In the rows, 128 means zero.
Which row each row swaps with, under one turn or mirror
The rows were stretched afterwards, more along some directions than others.
K_231: [ 92 144 130 132  91 139 129 135 100 115 110 150 147 153 151 142 125 162
 136 127 138 151 125 121 110 119]
K_880: [102 136 138 124 103 141 129 147  97 120 113 152 160 162 158 135 118 170
 145 138 137 136 120 129 127 119]
K_319: [111 141 127 124 139 181 139 154 124 136 109 137 123 157 127 144 153 135
 156 135 127 135 121 131 122 134]
K_165: [117 136 131 126 128 149 140 173 141 148 128 152 113 125 153 133 117 155
 149 132 116 127 121 142 126 136]
K_597: [ 87 139 129 121 106 160 122 145 100 120 110 137 144 168 163 142 129 168
 156 132 142 136 124 135 117 117]
K_26: [ 88 141 142 143 106 144 141 137  97 123 112 153 143 157 144 145 119 161
 143 136 127 133 118 135 129 115]
K_366: [ 85 138 124 135  96 154 132 139  99 113 114 155 161 166 146 139 123 157
 145 129 134 144 125 122 116 117]
K_764: [117 142 145 141 139 148 127 137 119 135 113 146 115 164 111 130 122 150
 136 155 119 120 128 138 129 128]
K_958: [100 136 121 145 135 145 136 173 146 141 126 150 103 141 133 130 117 154
 158 152 131 132 132 128 120 134]
K_147: [112 138 144 135 137 147 126 140 114 131 118 146 112 168 113 136 126 148
 134 155 116 120 131 138 127 127]
K_702: [106 148 112 136 128 158 131 178 147 145 111 150 102 148 139 141 124 156
 153 140 123 142 130 119 112 141]
K_389: [116 135 125 126 135 173 136 154 121 137 117 136 120 165 126 144 151 145
 153 138 131 134 121 131 121 139]
K_77: [ 85 144 116 151 124 144 151 163 136 141 133 172 119 129 136 127 115 149
 145 138 116 131 124 141 118 134]
K_181: [115 144 125 131 141 178 140 156 124 136 114 135 126 160 127 145 146 138
 159 140 130 138 113 132 120 134]
K_484: [ 99 144 112 146 123 140 131 173 147 144 128 151 102 143 154 134 132 153
 147 135 116 136 122 124 111 135]
K_771: [103 137 132 123 107 154 122 145 105 115 101 134 136 168 146 144 126 152
 156 130 150 146 131 110 114 116]
K_871: [ 89 129 133 120 107 152 130 145  96 117 112 138 154 175 151 146 125 166
 162 149 149 134 127 125 120 111]
K_572: [ 84 145 133 140 106 146 129 131  91 104 122 156 150 163 146 142 123 157
 145 139 139 143 121 123 117 113]
K_241: [ 99 161 103 159 135 153 138 155 138 134 123 154 116 147 133 132 133 159
 137 145 117 143 116 129 103 130]
K_760: [ 91 147 114 168 126 157 141 158 156 136 120 158 109 141 133 119 131 144
 148 138 115 131 115 125 119 126]
K_235: [ 92 150 116 162 128 142 144 161 137 136 137 163 108 137 136 140 119 152
 146 141 120 129 112 129 114 138]
K_507: [105 147 120 144 133 146 125 163 143 140 123 148  96 139 148 136 120 158
 161 146 124 128 121 135 117 129]
K_262: [ 97 143 126 145 129 144 133 182 143 137 126 162  96 147 155 119 132 152
 154 127 113 139 124 114 115 139]
K_489: [ 92 145 118 157 121 151 143 157 150 137 129 153 102 127 129 132 120 138
 153 132 125 130 121 122 120 131]
K_76: [ 83 134 124 153 121 148 144 165 152 138 134 160 105 146 136 134 127 146
 148 132 123 133 128 119 124 137]
K_509: [ 93 129 120 143 126 151 137 164 154 146 121 144  98 138 137 126 134 137
 155 132 117 135 135 123 112 133]
K_308: [112 138 130 125 139 172 136 154 121 129 109 138 120 166 122 150 150 137
 155 143 136 141 123 126 119 135]
K_592: [109 141 142 135 142 157 125 140 118 127 112 145 116 171 112 129 131 153
 140 161 120 121 126 141 124 121]
K_375: [110 145 122 131 136 173 138 154 124 136 110 129 123 166 125 151 153 143
 150 141 138 140 117 130 118 137]
K_668: [ 94 135 112 144 124 140 135 156 151 144 120 144  96 139 144 138 142 154
 137 130 119 143 129 132 118 131]
K_696: [ 90 149 121 139 106 149 132 124  92 110 113 146 145 168 143 138 134 161
 140 136 139 145 124 124 103 112]
K_817: [100 144 111 149 133 142 134 171 139 141 119 150  93 138 147 139 125 157
 160 152 120 138 123 128 107 128]
K_941: [ 95 149 126 138 110 150 140 164 150 147 118 163 116 125 141 127 118 157
 147 122 132 139 129 129 121 146]
K_969: [ 79 139 141 133  94 145 137 133  98 112 125 154 163 153 144 136 121 155
 148 130 145 133 123 125 121 112]
K_682: [ 85 132 127 145  87 152 136 135 109 120 115 149 146 168 148 131 135 154
 148 118 140 137 123 115 120 119]
K_156: [ 98 138 130 130 102 146 134 139 109 127 106 154 155 152 153 135 117 159
 147 121 141 137 121 126 125 120]
K_27: [116 142 126 128 142 177 136 153 128 135 117 134 116 162 126 149 148 137
 159 144 127 135 115 133 124 136]
K_811: [109 141 126 155 134 141 140 155 151 144 123 161 100 132 123 134 116 158
 149 142 123 129 122 128 132 146]
K_430: [107 152 131 154 128 144 138 162 142 132 121 160 106 117 133 140 128 139
 153 139 121 141 116 126 121 137]
K_351: [113 138 127 126 135 175 138 154 122 132 117 133 121 162 128 151 150 135
 151 136 131 137 119 131 118 139]
K_246: [ 91 126 135 126 101 130 120 124 107 117 108 142 131 161 151 143 139 160
 137 134 135 142 136 125 119 109]
K_796: [ 97 138 138 132 113 155 132 127 107 113 105 149 152 163 138 142 125 165
 151 139 143 141 119 126 131 120]
K_952: [ 88 137 145 129 104 145 125 155 104 116 116 152 133 175 165 130 132 162
 156 128 130 135 121 109 117 117]
K_450: [ 82 125 138 136 101 134 131 133 103 110 118 155 143 167 144 136 128 148
 145 132 136 132 130 116 124 114]
K_725: [ 78 127 128 119  97 152 129 139 110 126 109 132 139 170 147 127 141 153
 147 126 129 142 141 125 121 112]
K_838: [116 144 127 131 137 174 140 155 126 140 108 139 117 155 125 148 148 140
 154 135 134 139 118 133 121 142]
K_314: [ 87 141 129 131 104 148 121 146  99 114 109 133 143 168 155 140 133 166
 152 139 144 149 126 120 111 109]
K_407: [111 146 148 136 134 151 125 140 115 133 105 149 119 164 112 135 128 154
 138 156 123 123 128 139 127 127]
K_518: [ 76 139 128 126 108 155 136 142  92 117 121 148 153 158 154 128 123 156
 147 127 126 134 130 135 110 115]
K_579: [ 92 154 120 141 124 151 136 161 137 135 135 155 114 137 143 127 122 153
 157 140 114 135 123 132 110 126]
K_282: [105 142 148 132 131 151 129 145 112 134 113 151 117 161 112 129 124 152
 139 153 120 121 135 140 124 132]
K_192: [109 136 147 136 137 150 123 144 114 128 115 146 111 172 112 133 127 152
 138 156 120 121 133 132 123 126]
K_178: [105 142 148 136 130 150 128 143 120 133 112 149 114 167 110 127 126 152
 138 149 119 121 134 139 124 129]
K_190: [111 140 142 139 138 146 127 141 113 132 109 149 112 168 113 137 127 151
 138 161 126 126 134 136 120 128]
K_13: [106 151 108 153 127 144 140 160 142 141 121 154 108 126 143 138 125 149
 141 133 117 147 117 125 115 130]
K_38: [106 138 146 135 138 148 128 146 117 134 112 149 110 169 107 138 128 152
 137 157 123 121 135 133 127 131]
K_240: [107 136 149 135 134 152 127 142 112 132 116 145 115 167 112 134 125 148
 137 150 122 117 132 138 127 134]
K_417: [111 133 145 105 104 143 125 144  97 121 115 144 155 152 161 135 121 164
 146 131 131 133 124 139 129 113]
K_803: [115 142 125 125 133 180 140 153 124 137 111 134 127 160 129 148 150 141
 152 134 133 139 117 133 120 143]
K_289: [ 84 132 134 128  98 146 127 140  99 115 115 140 139 169 165 136 131 155
 147 126 141 140 130 121 113 111]
K_918: [113 140 129 146 128 146 143 170 147 144 130 154 108 129 147 134 115 153
 157 138 130 131 115 127 126 138]
K_567: [114 139 122 122 139 175 135 157 123 132 114 133 115 165 128 148 155 139
 156 141 128 139 120 128 118 135]

Swapped with K_509: K_725
Swapped with K_430: K_26
Swapped with K_319: K_178

